In the rows, 128 means zero.
Each run below is a few steps of one of 8 hidden systems, one row a step.
trace 1, nif:
[[164 124  99 171 126 142 116 132 145 184 143 174 136  76 110 154 171 133]
 [127 135 153 143 125 124 152  76 186 137 128 124  57  79 146 121 148 119]
 [ 97 158 139 135  75 135 112  97  87 114 161 153 111 109 177  97 138  72]
 [127 161 115 172 165 140 105 113  87 182 164 161 154  97 114 161 151 101]
 [126 107 135 127 159  98 150 107 202 180 144 160 112  87 148 127 163 125]
 [108 137 144 142  79 137 123 114 137 150 161 120  78  89 162  58 102 103]
 [118 181 151 147 170 179 126 121  67 139 166 151 134 105 157 130 124  92]
 [144 109 105 126 157 139 124 142 155 168 148 206 147  82 140 134 177 135]
 [145 118 138 153 104 157 123  98 187 152 149 120  65  71 127  96 124 139]]
trace 2, Zonod (9 x 18):
[[148  93 152 112 109 159 151 121 205 127 120  89  83 112 142 101 110 160]
 [141 161 146 125  83 167 122 139  75  64 120 115 109 146 153  94  92 113]
 [150 143 104 128 170 154 114 145  74  96 108 169 167 139 107 178 158 141]
 [143  87 110 128 121 117 127  97 199 131 105 129 111 109  88 172 172 164]
 [124 149 151 152  64  95 118  85 143 103 122  77  81 139 125 110 105 103]
 [ 98 170 126 133 141  89 125 125  39 114 118 139 157 159 140 139 126  87]
 [ 96  90  92 117 173  90 127 142 136 182 123 149 168 119  92 157 158 151]
 [110  96 152 119 118 108 128 116 211 160 154  79 104 123 118  95  97 140]
 [127 153 161 117 107 126 138 152  94 108 139 110 136 162 185  72  75  98]]
trace 3, nif (9 x 18):
[[ 94 116 129 120 137 209 141 131  96 150 137  84 144 113  94 173 125 150]
 [140 148 156 100 130 108 145 179 197  71 135 166 147 118 111 147 142 133]
 [187 122  95 161 104 108  78 110 115 108 100 136  89 141 124  72 101 143]
 [113 114 134 117 144 179 145  68  84 132 110  82 132 160 159 177 143 123]
 [ 95 129 126 108  71 103 155 183 148 119 133 153 171 110 103 168 167 120]
 [148 159 124 167 151  68  95 118 145 114 116 122  86 119  69 102  93 138]
 [115  95 135  97 157 117 117  63 111 126 124 113 133 188 195 113 125 110]
 [ 99 109 115 127  72 149 149 183 103 182 144 105 184 125 120 145 130 126]
 [130 169 154 134 191 103 161 169 159 114 115 126 108  98  77 134 103 149]]
trace 4, Mogag, 9 rows:
[[117 148 154 119 122 142 197 192 168 129 118 134 128  75 107 158 145 141]
 [140 146 124 133 136 127 104 124 127  73 111 150  58  93 112  63  99 146]
 [143 101 109 121 133 181  66  72  90 112 153 144 146 162 164 126 141 118]
 [144 134 132 144  89 148 157 143 147 151 138 133 173 121 122 209 177 115]
 [128 171 145 155 125  78 170 125 148 113  88 123  64  85 101 127 129 127]
 [ 83 121 112 115 135 105  80  67  80 102 131 134  95 142 145  74 116 110]
 [112 113 120 134 120 140  89 121 116 175 185 127 203 155 125 163 139 105]
 [151 149 156 147 147  87 181 165 190 169 127 130 137 104 123 153 136 123]
 [110 123 129 115 129 104 153 128 119 123  96 132  63 100 161  46  99 136]]
trace 5, Tuko, 9 rows:
[[ 94 138 118 140 185 128  99 131  80 158 147 103 158 139  73 139  93 137]
 [124  98 151  82 180 101 137 155 205 134 150 140 165 150 140 120 121 141]
 [150 112 134 137  74 132 143 164 137 161 127  95 114 129 163  59  78 133]
 [121 151 148 115 171 208 161 136  63 109 113 109 120 127 154 133 108 136]
 [124  85  95  83 122 153 116 173 142  84 110 169 146 117 102 132 155 173]
 [192 119 129 158 107 149  89 104 179 103 129  99  93 133  92 121 103 157]
 [146 143 157 115 107 127 156  85 117  74  95 111 118 171 184 159 146 100]
 [104 123  82 141  81  94 132 141  62 129  80 124 142 132  90 156 150 133]
 [104 134 133 134 198  91 107  92 153 125 129 102 115 131  57 157 116 146]]
trace 6, puno, 9 rows:
[[178  79 102 119  94 155 128  93 127 108  77 114 116 162 162 140 152 152]
 [106 135 129 134  74 156 146 104 101  95  96  71 108 130  92 180 140 134]
 [105 158 128 130 128  52 128 117 127  71  94 135 122 138  79 164 146 117]
 [124  92  90 137 129  43  87  88 126 157 112 126 146 170 116 121 137 125]
 [ 83 105 143 121 137 110 149 106 123 192 139  62 162 164 139 148 112 115]
 [ 72 143 156 101 142  87 186 193 129 141 120 106 144 121 118 110  97 127]
 [128 117 111 112 196 107 103 166 118 129 122 143 129 132 105  69  80 162]
 [153  79 132  87 170 185 109 130 150 123 143 117 159 170 161 112 106 160]
 [165 122 150 113  80 186 168 183 147 100 110  92 134 139 137 129 102 155]]
trace 7, puno (9 x 18):
[[174 194 127 176 121  94 123 140 102  98 112 174 121 112 112 150 144 101]
 [136  91  85 143 141 107 107  64 128 167 114 166 107 109 146 138 183 128]
 [ 66 116 145 126  76 148 118  82 144 156 179  90 125 112 126 141 138  97]
 [105 202 164 149 124  82 145 163 116 122 157 143 144 115 122 129 113  80]
 [143 120  93 144 180  86 116 136 115 183 126 191 134 105 147  90 140 128]
 [ 99  82 130 111 142 191 114 100 148 181 178 115 129 105 152 109 126 136]
 [117 171 182 118 100 169 150 178 149  95 172 126 133 106 139 115 103 104]
 [194 164 114 158 149 124 119 164 106 110 108 194 112 100 136  96 126 133]
 [153  81  99 129 144 190  98  70 128 141 129 154 107 109 153 135 166 146]]
trace 8, fupi, 9 rows:
[[127 124  85 142  60 112 113 192  94 136 119 157 144 105 104  96 125 135]
 [146 148 143 147 226 159 110  86 125 135 139 116 111 125 104 147 110 141]
 [115  82 133  76  78 118 142 125 181 106 129 155 132 132 183 115 165 123]
 [144 161 119 183  75 152 107 149  82 141 135  95 120 111  83 119  89 127]
 [137 154 153 110 216 125 154 103 129  99 111 161 126 133 151 169 157 119]
 [105  69  82 118  55  94 101 126 149 150 125 148 124 112 124  93 153 139]
 [134 176 170 167 148 159 117 102 117 135 163  67 121 139 103 147  83 108]
 [131 134 137  92 135  90 174 157 136 102 103 183 153 135 181 136 167 110]
 [116 102  76 161 110 126  91 129  97 185 131 122 112  96  84  93 113 150]]
trace 9, Mogag, 9 rows:
[[173 176 139 157 143 124 175 171  99 129  91 131 155 131 119 181 138 123]
 [101 102 100 110 154  90 144 107 130 110  67 143  72  95 101 116 153 162]
 [ 94  99 127 118  86 151  69  78 134 110 166  82 118 150 112 106 103 126]
 [161 165 159 139 130 115 122 148 125 120 155 123 196 181 143 168 121  93]
 [145 120 101 139 145  65 175 162 122 164  64 150 123 111 126 128 148 146]
 [ 72  90 123 105 138 146 130  92 127 140 119  77  75 110 112  89 100 157]
 [108 138 160  95 116 154  90 147 137  82 187 121 175 168 130 122  98 108]
 [206 142 110 158 139 107 128 181 130 145 111 166 168 139 126 139 130 139]
 [133  89 114 116 154 139 176 101 138 150  66 106  76 108 147 127 144 164]]
trace 10, Panu:
[[160 159 128 148 135 114 119  92 145  61  90 150  66 104  96 142 149 140]
 [137 118 103 140 105  90  93  51 110 103 105 142 119 160 142 155 173 104]
 [110 144 120 169  91  94 124  98 102 168 129  92 150 139  96 186 148  99]
 [ 78 157 151 138 158  43 160 128 139 159 127 106 127 122 104 134 117 104]
 [ 83 105 117 114 145  67  98 123 116 162 148 127 137 146 139  60  91 117]
 [114 113 143 116 156 170 110 144 112 172 179  96 175 158 146 107  80 126]
 [133 120 154  96 142 162 179 208 160 147 143 134 164 115 151 116 111 145]
 [156 113 118 114 130 173 135 172 139 103 106 151  86  92 136  64 102 170]
 [154 112 126 103 134 210 101  99 116  60 121 146 107 133 148 130 139 148]]
trace 11, Panu (9 x 18):
[[105 112 124 119 195  63 131 102 148 136  92 104  95 136  95 111 108 154]
 [ 97  80 126  92  92 109  93 104 135 120 147  90 152 189 147  97 105 120]
 [148 154 146 139 120 148 136 190  99 137 140  90 188 164 113 145  85 124]
 [134 114 128  98 193 110 181 184 143 136  83 134 130 122 124 120 117 170]
 [121  66 104  90 104 149 100 120 146  96 110 111  98 135 121  75 107 172]
 [157 144 155 116 108 187 106 129 120  57 141 101 154 176 123 157 109 129]
 [179 135 117 130 131 103 165 179 129 107  73 156 157 140 121 174 155 145]
 [133  96  94 138 127 107 129  96 130 128  63 100  71 117  88 121 129 173]
 [ 85 124 148 101 104 118 105  71 125  65 131  85 124 176 119 148 127 111]]
trace 12, fupi:
[[146 140 149 116 159 170  93 156 161 113 190 176 141 108 146  86 107 124]
 [192 118 120 141 109 197 110 145 139 134 150 173 125 103 172  99 133 136]
 [151 142 128 148 112 217 137 113 118 122 133 149  87  67 138 146 157 136]
 [120 155 129 136 101 150 111  95 138  70 136 177  85  77 114 148 174 113]
 [154 153 114 173  91 101  73  70 130 109 146 162 111 120 119 139 160  94]
 [141 149 136 172 113 100 130  71 133 173 142 130 131 124 159 170 168  79]
 [ 77 152 137 149 107  79 166 123 127 185 146 140 125  84 141 138 158  84]
 [ 75 163 139 142 159  83 113 130 114 162 176 152 131  98 122  95 112  89]
 [122 126 140 119 164 121 100 139 142 170 193 168 170 132 170  91 116 101]]
trace 13, Zonod:
[[113  94 119 128  85 182 129  97 135 124 114  83  64  96 116 101 116 157]
 [113 182 163 122 111 153 101 129 104  49 160 123 139 149 116 142 109  98]
 [176 131  97 138 146  81 118 150 122 119 102 192 170 144 122 160 166 130]
 [138  86 107 153 128 121 135  72 153 185  98  90  88 116 117 145 145 151]
 [ 56 149 164 109  81 125 142 103 117  98 145  82 104 126 133 118 112  95]
 [119 167 117 133 145  82 102 181  84 115 141 173 174 140 106 112 111 108]
 [153  82 106 124 202 111 122 110 163 188 124 141 146 140 135 136 141 154]
 [104  89 150 105  68 158 159 119 169 151 134  76 102 121 161 103 117 133]
 [123 189 156 135 117 154 135 182  76  88 139 122 131 125 120 102  79 113]]
trace 14, Lamu (9 x 18):
[[144 150 162 150  94  58 173 139 176 139 114  93 128 144 137 141 122 103]
 [ 93 140 106 141 138  77 146 132  51 161  89 121 105 121 138  84 106 117]
 [ 66  95 112  90 184 148  94 115 107 142 158 128 161 137 103 131 123 143]
 [145 113 153 108 120 126 114 172 221 125 176 128 165 135 111 122 110 141]
 [192 145 145 152 123 126 164 164 130 142  96 112 104 134 168  81  83 134]
 [104 109 108  99 143 183 158 132  49 118  86 128 116 125 159 122 135 148]
 [109 116 114 109 117 178  97 142 144  83 147 144 140 104  62 168 151 159]
 [200 147 147 153 125 102 106 115 197  79 120 131 109 142 108 138 124 136]
 [153 119 113 142  86  93 147  96  87 130  74 108 113 168 180 120 135 112]]
trace 15, Tuko:
[[104 179 125 162 125  98 121  93  65  96  99 108  97 122  82 155 129 109]
 [ 93 116 112 108 176  59  92  90 127 119 130 158 157 160 109 151 154 117]
 [123 101 125 149 108  69 111 124 173 198 156  96 159 149 120 119 112 116]
 [101 168 178 133 155 113 184 145 119 168 141  88 130 131 161 116  90  97]
 [ 82 117 113  91 153 127 148 185  79 140 122 163 141 110 148  75 113 135]
 [142  93 114 121 165 196  87 144 144 150 163 131 132 107 104  98  98 171]
 [172 119 166 103 114 187 145 142 193  94 147 131 131 130 169 129 129 137]
 [172 141 114 145  57 158 151 155  92  95  83 138  97 112 149 115 135 134]
 [131 135 104 139 157 166 115  79  81  87  87 133  90 111  93 170 157 148]]
trace 16, Lamu, 9 rows:
[[107 125 107 136  37 152 145 146  66 135 113 117 146 122 138 147 150 111]
 [109 171 136 155 186 130 130 114 116 122 126 126 114  91  58 182 139 134]
 [123 100 118 102 132  56  97  93 186  99 123 171 111 136 142  98 152 125]
 [142 120 125 163  74 134  95 105 101 170 156  82 143 164 149 105  94 103]
 [ 90 157 165 116 176 128 194 147 106 156 127 108 161 130 143 176 135 108]
 [ 96 111 100 116 128  94 126 173 148 139 125 182 110  67 100  79 138 152]
 [157 119 137 136 164 171  70  85 140 122 164 109 104 144 134  82  80 139]
 [144 123 157  92 104 157 164 152 136 105 133 132 179 167 193 154 142 108]
 [148 150 106 170  93 147 161 181 102 157 100 140 112  67  94 138 138 145]]

Which system made each run below?
trace 17:
[[148 155 167 133  83 117 116 119 202  84 165 150 108 110 139 119 136 100]
 [173 171 125 177 112 115 127 111  71 143 113 147 114 136 180 110 127  88]]

Lamu
trace 18 (2 x 18):
[[138 120 134  83  97 170 133 168 123  43 110 133 158 159 127 152 133 147]
 [195 138 103 166 107 130 124 155 124 107  82 129 126 126  73 164 135 162]]

Lamu
trace 19:
[[ 93 126 127  95 107  98 158 171 100  80  73  97 130 152  97 125 106 152]
 [142 111 103 120 178  91  97 134 114 100  92 111 144 173  72 136 105 166]]

puno
trace 20 (2 x 18):
[[ 98 114 124  97 125 115 141 207 143 130 137 127 192 136  81 150 122 149]
 [171 131 143 139 167 105 125 153 172 128 117 113  95 128 114  71  70 158]]

Tuko
trace 21 (2 x 18):
[[ 92 100 123 132  38 110 133 136 147 169 142  75 142 130 112 127 122 121]
 [125 191 177 140 182 103 151 146 112 118 134  93 134 148 116 129  75 109]]

Mogag
trace 22:
[[ 94 115 119 145  76 112 124 149 126 162 129  67 115 116  80  94  82 143]
 [119 167 175 104 207 141 132 128 115  86 144 115 136 160 139 122  87 117]]

Tuko
trace 23:
[[ 91  88 106  84 126 138 108 119 153  73 110 143  91 104  90 107 141 170]
 [171 137 137 135  98 145  63  97 155  63 154 122 138 172 112 138 118 122]]

Panu
trace 24, 2 rows:
[[150 105 129 159  79 144 109 147 169 180 160  83 130 121 107  98  85 143]
 [144 175 179 123 173 145 191 139 111 106 105 111 107 133 172 127 104 115]]

nif
trace 25, 2 rows:
[[125  99  87 116 131  65 123 124 121 103  60 130 122 149  85 140 146 162]
 [104 104 132 128 135  93  99  68 148 128 126  59 115 171  95 132 101 135]]

Tuko
trace 26 (2 x 18):
[[151 163 167 163 159 106 143 136 170 174 164 107 161 132 113 165 116 105]
 [120 127 136 117 135  85 182 157 141 164 108 159 107  98 184  74 129 118]]

fupi
trace 27 (2 x 18):
[[134 125 150 118  45 127 124 143 194 101 158 142 110 106 150  92 131 115]
 [168 190 134 186 132 149 113 109  59 121 126 125 102 122 132 119 103 101]]

nif
trace 28 (2 x 18):
[[114 129 162 133 152 126 132  77 161 169 165 111  94 117 183  87 111 100]
 [ 89 148 149 111 100 150 144 154  92 138 170 153 153 114 188  96 126  85]]

Lamu
trace 29 (2 x 18):
[[ 82 157 133 138  90 116 174 116  71 111  82  86  93 114 113 148 131 115]
 [ 80 145 117 112 165  61 102 113  98  91 119 146 146 149  86 152 140 117]]

fupi
trace 30, 2 rows:
[[127 149 159 120 116 106  92  93 189  53 150 133  90 126 108 114 122 118]
 [183 142 115 163  79 102 101 108  91 122 117 138 142 173 175 120 131  93]]

fupi
trace 31:
[[153 108  89 155  70 110 149 163 115 189 107 149 158 110 139 144 165 128]
 [ 97 152 158 137 172 144 174 103 135 144 111  81  69  88 106 141 115 138]]

Mogag
trace 32, 2 rows:
[[154 155 140 131  53 111 149 183 111 104 120 139 160 149 164 117 124  99]
 [147 145  99 169 176 147 144 130  61 172  89 129 116 100 103 151 133 146]]

Lamu
